Named moves come first, each a turn or a mirror and shown by rows before and after it. Which of them, in which order, take the first row of each pair that follows to the second? Write the first one first, as in the answered first pair.
Z:
[ 25  14  -3 -20  -9 -11  18  -4   2  -3  -5   8 -13  -6  -3] |-> [  1  -3  10 -15  -5 -14   0  18   2  -5   0 -15  28 -10   3]
[ -5   3  -2   7  -2  13 -13  -9  -6   9  -2  -2 -14 -10  -8] |-> [ -8   0   0   9  -2  12 -19  -5  -8   7  -1  -6  -9 -11  -8]
[ 28  19  -7  -7   0 -13  20  -5  -6  -3   1   7 -21  -6  -2] |-> [ -4  -2  11  -3   2 -15  -8  25  -6  -5   8 -19  26 -15   6]
[ 25  19 -11 -22 -10 -25  22 -28  -9  23  -8   6 -29   0   2] |-> [-18 -10  13 -14 -10 -28 -16  12 -10  22  -3 -31  37 -10  10]
N:
[ -2 -20  16  -3 -24  -2 -10   1 -25  17  10  25 -10 -16  20] |-> [ -4 -22  15  -4 -26   5  -2  -4 -16  13  10  30 -18  -8  19]
[-18 -29   4  10  16  27 -28   8  12  -1  -3   1  14  23   4] |-> [-15 -24   7   9  18  18 -36  14   2   5  -4  -8  20  14   4]
[-11 -15  11  -6   5 -17 -21  41   6  -8  29 -29  64 -22   6] |-> [-14 -37   0   0  -5  24  21  17  54 -37  29   5  33  12   4]
[ -7   5  10   0   5 -21 -30  24 -15   8   3 -27  36 -26  28] |-> [-14 -25  -3   4  -8  25  21  -7  44 -28   7  18   0  13  23]
T:
[-34 -37  18  19 -22   1 -17   3  14  -4  -2 -22  32  -9 -10] |-> [ -8 -25  -1  17 -23  23  17 -34  26  -7 -10  15 -26   9 -21]
[ -1   7  10  -7   8   7 -16  -4 -21  16 -18  -8  -5  -6   2] |-> [-10  -5  11 -13  -9   5  15   6   9 -13  -7  -4  18  -1  17]
[  8  12  -9   0   3  10  12 -17   6   6  -4   5 -10  -2   0] |-> [ -3  10   1   2   7   2  -9   2  -5  13  -5 -14  16 -12   4]
[ 39  32  -7  -8   0  -3  23   1   4 -10  -7  12   8 -10  11] |-> [ 36  37   1  -5   9 -10  -2   9 -15   7  -7  -1  16 -18   9]
A:
[ 34  30  -2 -27 -18 -44  48   5  18 -18  18   0  10  -7  20] |-> [  6  18  15 -14   0 -48 -15  27 -17   8  12 -37  45 -22  14]
[ 19   6   5   4  21   5 -12  -2 -36  21 -21  -1 -20   5 -23] |-> [ 28  11   0   0  13   6  10  -9 -25  12 -21  14 -30  10 -18]
[ 25   1  -6 -19  -3  12  19 -14   8   9 -11   5 -28  19  -4] |-> [  4  -7   7 -11  11   8 -29   5 -16  30 -13 -20  -1   7  -9]
G:
[ -4   4  18   6  12 -10 -18  16 -20  25  -3  -6   0 -12   2] |-> [-23 -20  18   8   2  13  -2  20  16   0   1   3  11   4   4]
[ -4 -14  -9   0   7  38  -6 -29  16  10   0  22 -29  23  -7] |-> [ 15  21   6 -16   8 -29 -21   7 -27  25   4 -18  14 -22  11]
[ -5  -7   9  16  19  -7 -12   1  -1   7  11 -13  -7 -25   2] |-> [-15 -20   8  18  17   3  -3  -2  16  -3  13  -8  -4 -17   5]
Now pairs of rows:
Between the rows of a pair lie 2 to 3 moves.
[ 12  21  -7  15  28  -5 -35  -2 -26  39  -9   2  -6  -8 -21] |-> [  8   8 -14  19  25  24 -20 -20  -5  29 -12  23 -27  11 -28]
G, N, G
[ 14  18 -11  -7   5  17  31 -19  13   4   2  21 -39  15  -3] |-> [  5  20  -5   2  23  14 -20 -13 -22  32  -7   0 -30   5 -13]
A, Z
[ -7 -19  10   2  13   7 -43   4 -13  23 -15 -15   8  15 -11] |-> [-18 -37   8   3   2  25 -20   2  19   1  -9  -2   9  30  -6]
G, N
[ 18   7 -17   9  10  20  -9 -42 -13  27 -11  29 -59  12 -27] |-> [-42 -46   5  22   6  44 -42  -9  11  10  -3   4   4  19 -20]
Z, G, N
[ 11  19 -20  -2  15 -14 -12   2 -34  48 -11  -4 -51  11  -9] |-> [ 17   9 -27 -10 -10 -12  49   0  14  11   0  17 -54  23   8]
Z, A
[  8  -8 -10  10  -4  12  27 -13  19 -15   3  21 -17  13  -7] |-> [ -4  -5   9  10   7 -16 -19  20 -14   4   3 -17  28 -14  -4]
A, T, N
[-16 -11  -8   7 -22 -14  34  18  42  -4  10  -4  36  12  16] |-> [-33 -15   1  17  -7 -11 -14  24  14  17   4 -23  49   3   7]
N, T, Z
[-22 -27  10  10   0   5 -24  18  12   4  -6 -12  27  10 -14] |-> [-20 -26   1  15   5  24 -23  -2  11  10 -12   7  -5  20 -23]
N, T, A
[  5 -21   0   8   3  17  17 -17  12  -3 -12   7 -31  18  -5] |-> [-18 -32  17   9   2   2 -11  17   4  -4  -8 -23  19   4   3]
A, Z, T
[ 20  21  -9  -8   9  -9 -18 -24 -37  41 -16  -5 -22  -9  -7] |-> [-38 -41   8   1 -10  21 -11   8  15  -2  -4 -15  38   8   7]
Z, G
[ -7   6  -5  -7  12  17 -21  22 -23  23  -6  -3 -14 -18   5] |-> [-19 -16 -10  -9  -2  34  10  19  17  -6   2  14 -11  -1  10]
N, T, T
[ 37  18  -8   2   7   7  11 -36 -18  11  -9   9 -44   3 -11] |-> [ 12 -16  -6   8  -3  37  21 -34  14 -10  -3  18 -34  22 -12]
N, G, G
[  7 -15  -5  24  -4  27   3 -24   9  21  -8  27 -23  14  -4] |-> [-20 -31  12  28  -2  20 -29   3   1  22  -4   0  22   4   1]
Z, N
[ 12  24 -10 -12  -3 -34 -17  -6 -44  34   3  -5 -17 -29  -7] |-> [-25 -14  -3   6   5   6 -55  -4 -35  35   1 -12  -4 -12 -17]
N, A
[-20 -20   3 -26  -8  20 -22  -6   7  -8   5 -27  24  21 -10] |-> [ 17  16 -10 -31  -2   8 -12 -29 -16  12  -3 -11 -22  16 -20]
Z, T, Z
[ -6  -7  15  -6   6 -27 -14  43  -4 -20  -5  -5  68  -8   7] |-> [-11  -6  10   9  29   1 -57  17 -34  14 -20  -1  33  -2 -17]
T, A
[-15 -20   7   7   6  17 -16 -16   6   0  -6   5  -8  11 -14] |-> [  9  10  10  -7   2 -25 -10   0 -18   7  -3 -12   4 -16  -2]
T, Z, G
[ 31  22 -23  -5   0  -5   8 -22  -9   5  -2  16 -27   2  -7] |-> [ 26  20 -14 -11 -14 -25  29   1  10 -17   8   9   4  -5  11]
T, A
[-27 -12   4  -3   2 -11 -23  29  -5   0  15 -19  49  -9  13] |-> [-38 -32  -2   1  -4  21  -2  14  26 -19  18   2  33  13  10]
N, A
[  7   5   3   7  17   5 -18  11 -16  23  13  -8 -31  -5 -22] |-> [ -7 -19   5   3   0  19  17  20  30 -15  26   1 -10  10  -7]
A, T, N
[ -9 -20   5  23  17 -26 -26  30  -4  12   4 -30  14 -12   6] |-> [  8 -19 -16  18   6   1  27  -5  35 -12   1  12 -33  16   2]
G, N, A
[ 13  15  -3 -10 -11 -21  57  -1  23 -23  11  14   6   3  17] |-> [  8  15   2 -12 -11 -33  48  13  16 -23  15   1  24  -5  21]
A, Z, G
[-27 -24  15  -2 -13  29 -64  38  18  -9  -5 -25  31  -4   7] |-> [ -9  -6   2   5   4  41 -83   8 -11  20 -16 -12 -20  -2 -15]
T, T
[-19 -13  16  -7   1   7 -38  30  -6  -7   5  -4   7  -8 -12] |-> [ 24  26   1 -20  -4 -15   0   7 -13  -5   4  16 -33 -14 -11]
A, G
[ 34  37 -11  -6   8 -30 -26 -13 -40  22  -5   0 -21 -33  -8] |-> [ 35  32  -4 -16 -13 -52  13  10 -10 -11  10  -5  13 -39  18]
N, G
[ 13   2  -3 -17 -18 -13  46   1  38 -22  16  17   2   6  18] |-> [ 14  25   8 -15   4 -42 -17  14 -24  22   7 -20  16 -26   9]
A, T, N
[-22 -18  -7  24   2  34 -16   3   9   1  -8   7  -5  10  -8] |-> [  5  19  -5  11   8 -14 -22  19 -25  20  -7 -14   6 -21  -2]
Z, G
[-17 -13  16   9 -18 -19   0  34   1  -2   8   8  29 -24   2] |-> [-21 -10  16  17  -7  -9 -30  26 -21  18   2   6  16 -26 -11]
A, T, Z
[-28 -44  -3   7 -23  25  16  16  23 -38   1  22  12  15  -5] |-> [-37 -38   7   9 -11   7 -27  38 -13 -15  -3  -8  38  -6  -7]
A, N
[ -9 -19   3   1   4  -3 -24  12   4   1  -2  -9 -16  -5 -30] |-> [  2 -10   2 -11 -11 -21  11  20  21 -18   6  -5  -5 -10 -14]
A, N, T
[ 14  12 -10   6  -1   4  15 -30 -11  11   3  10 -40  18 -14] |-> [-20 -17  14   3 -14 -12   9  15  10 -16  18 -23  36   5   7]
A, T, N
[ 24   7 -10  -9 -24  -2  39   5   9 -21   2  12 -15  21   3] |-> [ -7 -16  -5  12   0  31 -30   2 -18  12  -9  -2 -14  30 -22]
A, N, T
[ -1 -25   3  23 -17  -1  10  22  24  -3  -4 -16  -2  27  29] |-> [ 12 -13  -5  28  -5   9   1   1   9  13 -10  -7 -38  33  14]
A, T
